In the data rows, the value 500 means zero.
Here are some rows, each followed by its group. Rows of different groups can look alike.
tensor([546, 496, 548, 380, 481, 512, 453, 522, 502, 436, 472, 424, 599, 486,
        586, 480, 551, 485, 571, 528]) x
tensor([486, 504, 399, 561, 475, 540, 528, 542, 451, 502, 342, 441, 693, 550,
        410, 629, 452, 452, 479, 426]) y
tensor([422, 478, 502, 604, 498, 467, 573, 479, 451, 492, 300, 440, 514, 549,
        382, 510, 411, 548, 537, 567]) y
tensor([559, 747, 472, 560, 436, 236, 777, 523, 560, 370, 476, 456, 674, 648,
        698, 369, 663, 304, 256, 432]) w
tensor([344, 315, 566, 369, 629, 715, 291, 363, 307, 692, 322, 638, 164, 376,
        215, 472, 512, 576, 770, 479]) w
tensor([511, 588, 478, 490, 473, 408, 485, 496, 446, 453, 377, 430, 571, 429,
        353, 565, 417, 648, 478, 620]) y
tensor([397, 593, 389, 559, 456, 404, 587, 569, 329, 502, 313, 316, 670, 523,
        308, 576, 452, 559, 555, 526]) y
tensor([493, 469, 519, 503, 523, 415, 488, 448, 444, 546, 386, 494, 580, 503,
        473, 523, 492, 477, 499, 434]) y
tensor([525, 373, 478, 401, 399, 295, 724, 666, 570, 512, 484, 504, 639, 469,
        549, 569, 475, 623, 420, 295]) g
tensor([726, 629, 476, 662, 295, 321, 552, 637, 656, 336, 592, 441, 713, 571,
        578, 493, 423, 517, 283, 469]) w
tensor([491, 503, 444, 429, 464, 457, 480, 490, 442, 558, 541, 508, 516, 487,
        422, 470, 483, 491, 428, 584]) x
tensor([353, 866, 632, 184, 755, 603, 691, 432, 250, 379, 120, 527, 343, 618,
        545, 467, 539, 277, 677, 370]) w
tensor([550, 559, 410, 549, 452, 462, 434, 467, 497, 474, 490, 493, 485, 445,
        414, 516, 438, 485, 501, 528]) x
tensor([513, 439, 431, 522, 470, 527, 372, 437, 564, 531, 540, 472, 482, 486,
        439, 561, 591, 505, 505, 527]) g
tensor([ 64, 448, 916, 492, 874, 755, 490, 581, 158, 578, 498, 701, 241, 764,
        574, 167, 323,  45, 793, 487]) g
tensor([492, 490, 471, 577, 461, 511, 517, 472, 564, 484, 553, 450, 529, 504,
        476, 539, 493, 515, 420, 507]) g
tensor([544, 645, 529, 403, 441, 552, 468, 551, 566, 348, 441, 490, 518, 522,
        586, 517, 516, 512, 587, 543]) x
tensor([424, 522, 578, 521, 684, 514, 432, 571, 343, 500, 519, 437, 455, 549,
        461, 403, 402, 309, 586, 576]) g
tensor([412, 245, 771, 421, 638, 653, 622, 765, 351, 606, 471, 540, 582, 597,
        507, 398, 406, 485, 516, 281]) g
tensor([786, 563, 228, 497, 234, 276, 451, 441, 797, 492, 437, 413, 632, 336,
        379, 682, 518, 737, 299, 450]) g
tensor([509, 438, 531, 413, 499, 563, 618, 580, 476, 523, 478, 559, 448, 522,
        551, 450, 415, 530, 494, 440]) g
tensor([655, 309, 624, 334, 484, 417, 742, 710, 426, 460, 445, 443, 602, 497,
        587, 520, 470, 659, 506, 234]) g
tensor([469, 232, 405, 614, 386, 540, 265, 421, 586, 666, 723, 550, 468, 425,
        505, 372, 606, 700, 464, 730]) w
tensor([252, 595, 675, 630, 815, 688, 464, 460, 333, 465, 553, 626, 396, 621,
        593, 302, 407, 231, 673, 627]) g
tensor([715, 519, 375, 473, 368, 422, 559, 597, 584, 450, 466, 507, 637, 371,
        451, 655, 490, 733, 395, 435]) g
tensor([577, 765, 528, 397, 693, 611, 815, 591, 378, 350, 281, 531, 556, 664,
        449, 616, 351, 333, 499, 186]) w
tensor([427, 408, 615, 477, 577, 570, 556, 535, 430, 534, 461, 533, 517, 510,
        563, 479, 426, 527, 597, 496]) g
tensor([520, 491, 476, 466, 510, 391, 472, 502, 473, 533, 379, 456, 569, 577,
        387, 585, 425, 548, 510, 502]) y
tensor([378, 421, 584, 518, 652, 561, 622, 630, 369, 552, 551, 515, 487, 670,
        549, 451, 407, 507, 502, 381]) g
tensor([651, 531, 513, 486, 610, 566, 504, 694, 506, 421, 417, 396, 573, 559,
        447, 726, 106, 650, 623, 294]) w
tensor([533, 502, 362, 536, 426, 527, 424, 433, 568, 408, 483, 510, 634, 458,
        455, 584, 545, 568, 434, 470]) g
tensor([564, 422, 540, 533, 455, 458, 587, 686, 449, 447, 565, 534, 473, 527,
        670, 422, 395, 604, 559, 429]) g
tensor([467, 545, 464, 623, 474, 497, 483, 589, 563, 520, 497, 436, 388, 423,
        491, 502, 473, 568, 395, 513]) x
tensor([560, 506, 474, 532, 479, 555, 421, 483, 531, 549, 546, 534, 520, 509,
        568, 528, 487, 510, 428, 499]) y
tensor([518, 511, 519, 484, 496, 467, 516, 485, 538, 426, 496, 482, 502, 519,
        511, 608, 507, 473, 424, 527]) x
tensor([410, 366, 731, 515, 695, 514, 673, 612, 369, 594, 514, 478, 513, 636,
        591, 417, 447, 445, 586, 461]) g
tensor([460, 594, 656, 166, 680, 722, 528, 324, 252, 650, 162, 517, 281, 522,
        374, 541, 483, 365, 850, 270]) w
tensor([513, 549, 529, 485, 451, 567, 476, 441, 515, 564, 551, 421, 472, 508,
        433, 560, 531, 491, 458, 518]) x
tensor([426, 245, 482, 608, 418, 427, 204, 436, 543, 713, 619, 550, 405, 425,
        494, 350, 619, 567, 645, 630]) w
tensor([303, 747, 450, 596, 768, 734, 192, 128, 510, 565, 659, 593, 310, 648,
        388, 566, 544, 245, 620, 899]) g
tensor([526, 613, 205, 626, 416, 517, 265, 248, 674, 420, 574, 409, 446, 441,
        414, 668, 616, 511, 458, 708]) g
tensor([530, 522, 491, 570, 466, 453, 485, 507, 603, 522, 553, 562, 508, 438,
        608, 480, 452, 511, 515, 496]) y
tensor([421, 711, 513, 374, 521, 415, 710, 419, 431, 540, 336, 495, 555, 576,
        570, 339, 645, 274, 378, 474]) w
tensor([408, 528, 537, 441, 495, 454, 527, 491, 462, 474, 420, 518, 483, 452,
        504, 493, 434, 482, 509, 573]) y
tensor([402, 375, 450, 544, 343, 358, 387, 285, 582, 699, 647, 542, 468, 505,
        640, 334, 834, 418, 377, 716]) w
Which group is nearest to each row below, going by the distance to the group's nearest row?
tensor([207, 412, 730, 512, 730, 664, 427, 650, 249, 593, 501, 572, 410, 647,
        566, 323, 374, 222, 740, 466]) >> g
tensor([687, 571, 577, 192, 510, 579, 443, 471, 609, 250, 486, 523, 563, 445,
        661, 494, 453, 556, 577, 470]) >> x
tensor([477, 566, 614, 519, 564, 542, 465, 412, 632, 518, 847, 748, 466, 433,
        615, 519, 540, 452, 402, 479]) >> y
tensor([519, 538, 478, 521, 549, 553, 517, 554, 409, 448, 323, 478, 521, 449,
        304, 498, 472, 515, 527, 495]) >> y
tensor([466, 447, 376, 614, 524, 457, 468, 532, 504, 521, 554, 461, 421, 577,
        452, 517, 479, 506, 447, 426]) >> g
tensor([293, 579, 527, 272, 531, 520, 552, 221, 325, 641, 307, 582, 242, 396,
        382, 413, 714, 306, 705, 529]) >> w
tensor([559, 563, 628, 391, 533, 571, 498, 490, 561, 379, 478, 518, 506, 476,
        540, 492, 583, 493, 487, 433]) >> x
tensor([415, 513, 631, 554, 602, 716, 607, 476, 368, 501, 513, 515, 643, 548,
        539, 350, 447, 444, 502, 484]) >> g
Which group is second nearest to each row below, going by the distance to the centre of the group?
tensor([475, 609, 407, 525, 541, 510, 427, 444, 468, 529, 505, 522, 476, 510,
        449, 628, 479, 450, 540, 557]) >> y
tensor([528, 467, 435, 506, 534, 492, 524, 547, 566, 495, 554, 437, 512, 431,
        475, 481, 478, 464, 501, 568]) >> g
tensor([681, 684,  56, 671, 154, 277, 260, 127, 871, 444, 588, 419, 459, 227,
        340, 841, 702, 729, 307, 836]) >> y
Which group is nearest to each row below, going by the average distance to the group's rows?
tensor([489, 475, 451, 480, 454, 440, 618, 473, 398, 482, 287, 321, 625, 450,
        359, 605, 441, 616, 562, 519]) >> y
Which group is second nearest to each row below, going by the distance to the group's nearest row?
tensor([215, 562, 742, 561, 644, 652, 496, 450, 411, 574, 513, 479, 339, 572,
        434, 286, 479, 276, 713, 649]) >> y
Which group is nearest to each row below, going by the distance to the centre of the group?
tensor([490, 610, 600, 296, 615, 703, 467, 407, 339, 525, 323, 623, 319, 453,
        219, 662, 362, 493, 828, 276]) >> w
Which group is second nearest to each row below, going by the average distance to the group's rows?
tensor([602, 586, 575, 411, 498, 623, 484, 550, 444, 376, 497, 507, 457, 403,
        543, 511, 524, 467, 555, 354]) >> y
tensor([443, 486, 488, 431, 518, 482, 436, 465, 474, 569, 482, 374, 514, 523,
        450, 495, 471, 443, 496, 618]) >> y
